[[ 6.08  2.35 -0.54  2.17]
 [-4.17 -0.92  2.41 -0.38]
 [ 1.01  2.10  1.10  1.68]
 [-3.31 -3.45 -1.37 -2.78]
 [-4.46 -0.63  1.00 -0.98]]
->
[[ 6.08  2.35]
 [-4.17 -0.92]
 [ 1.01  2.10]]

[[ 2.47 -2.41  3.19 -3.97  0.02]
 [-5.24 -4.14 -0.45  0.97 -0.94]
 [ 0.10 -0.77 -1.59  3.58  2.80]
 [-0.88 -1.06 -1.92 -0.24  3.02]
 [-1.68 -3.35  4.38  0.07 -1.22]]
->
[[ 2.47 -2.41]
 [-5.24 -4.14]
 [ 0.10 -0.77]]

[[ 4.27 -0.21 -0.09]
 [ 1.75 -0.93 -4.83]
 [ 1.84 -3.46  2.48]
 [-1.83 -2.37 -2.69]
 [-1.22 -0.62 -2.47]]
->
[[ 4.27 -0.21]
 [ 1.75 -0.93]
 [ 1.84 -3.46]]

[[-5.55 -5.24]
 [-5.44 -5.24]
 [ 5.81 -3.31]
 [ 5.16 -2.01]
 [-5.48  5.52]]
->
[[-5.55 -5.24]
 [-5.44 -5.24]
 [ 5.81 -3.31]]

[[ 2.01 -1.26 -3.32 -1.49  4.94]
 [-3.78  1.02  2.60  0.96 -0.03]
 [ 3.10 -1.05  1.08  0.10  1.24]]
->
[[ 2.01 -1.26]
 [-3.78  1.02]
 [ 3.10 -1.05]]

[[ 6.63  3.24]
 [ 0.66  2.21]
 [ 0.53  1.65]
 [-1.41  5.30]]
->
[[6.63 3.24]
 [0.66 2.21]
 [0.53 1.65]]

[[ 1.95 -5.13  6.01  5.91  6.14]
 [ 1.07 -6.00  6.05  5.40  5.59]
 [-5.60 -4.19  5.90  5.95  1.40]
 [-5.76  5.72  1.25 -0.09 -5.47]]
->
[[ 1.95 -5.13]
 [ 1.07 -6.00]
 [-5.60 -4.19]]

[[-0.03  5.78  4.89]
 [ 5.90  0.26 -5.68]
 [-6.39 -2.74  4.20]
 [-4.57 -5.95 -0.58]]
->
[[-0.03  5.78]
 [ 5.90  0.26]
 [-6.39 -2.74]]

[[ 0.79  4.55 -2.72  0.16 -1.47]
 [ 0.73  5.13 -2.70 -0.17 -1.68]
 [-1.24  3.92  0.73 -2.83 -1.48]
 [ 2.96  1.66  0.05 -1.43 -0.97]]
->
[[ 0.79  4.55]
 [ 0.73  5.13]
 [-1.24  3.92]]
---
[[-1.19  1.86  0.46  5.65  0.76]
 [-0.36  0.66  0.16  1.89  0.26]
 [-0.78  1.23  0.28  3.75  0.53]]
->
[[-1.19  1.86]
 [-0.36  0.66]
 [-0.78  1.23]]

[[ 1.67  5.96]
 [ 1.13 -3.20]
 [-0.10 -1.75]
 [ 1.73 -1.39]]
->
[[ 1.67  5.96]
 [ 1.13 -3.20]
 [-0.10 -1.75]]

[[-0.34  0.57 -0.44  4.03  3.19]
 [ 0.84  2.22  3.25 -0.28 -0.65]
 [-0.63 -3.35  2.90 -2.69  4.80]
 [ 0.81  1.21 -2.18 -1.12 -1.47]
 [ 0.03  1.60 -0.14  1.60  1.67]]
->
[[-0.34  0.57]
 [ 0.84  2.22]
 [-0.63 -3.35]]

[[-0.26 -0.12 -0.10 -0.23 -0.28]
 [-1.69 -3.21  4.71 -2.08 -0.94]
 [-4.73 -3.21 -2.93 -4.35 -5.22]]
->
[[-0.26 -0.12]
 [-1.69 -3.21]
 [-4.73 -3.21]]

[[-2.14 -5.03 -1.00 -6.07 -2.16]
 [-0.56 -1.83  1.96 -6.29  0.57]
 [ 0.06  4.66  0.44 -2.70 -4.77]
 [-1.77 -4.71  0.75 -3.54 -0.42]
 [ 0.97 -2.19 -1.51 -3.22 -2.97]]
->
[[-2.14 -5.03]
 [-0.56 -1.83]
 [ 0.06  4.66]]

[[-5.36  5.21 -5.41  5.48 -5.24]
 [-5.47  4.95 -4.71  5.29 -4.99]
 [-5.34  5.06 -5.34  5.43 -5.29]]
->
[[-5.36  5.21]
 [-5.47  4.95]
 [-5.34  5.06]]
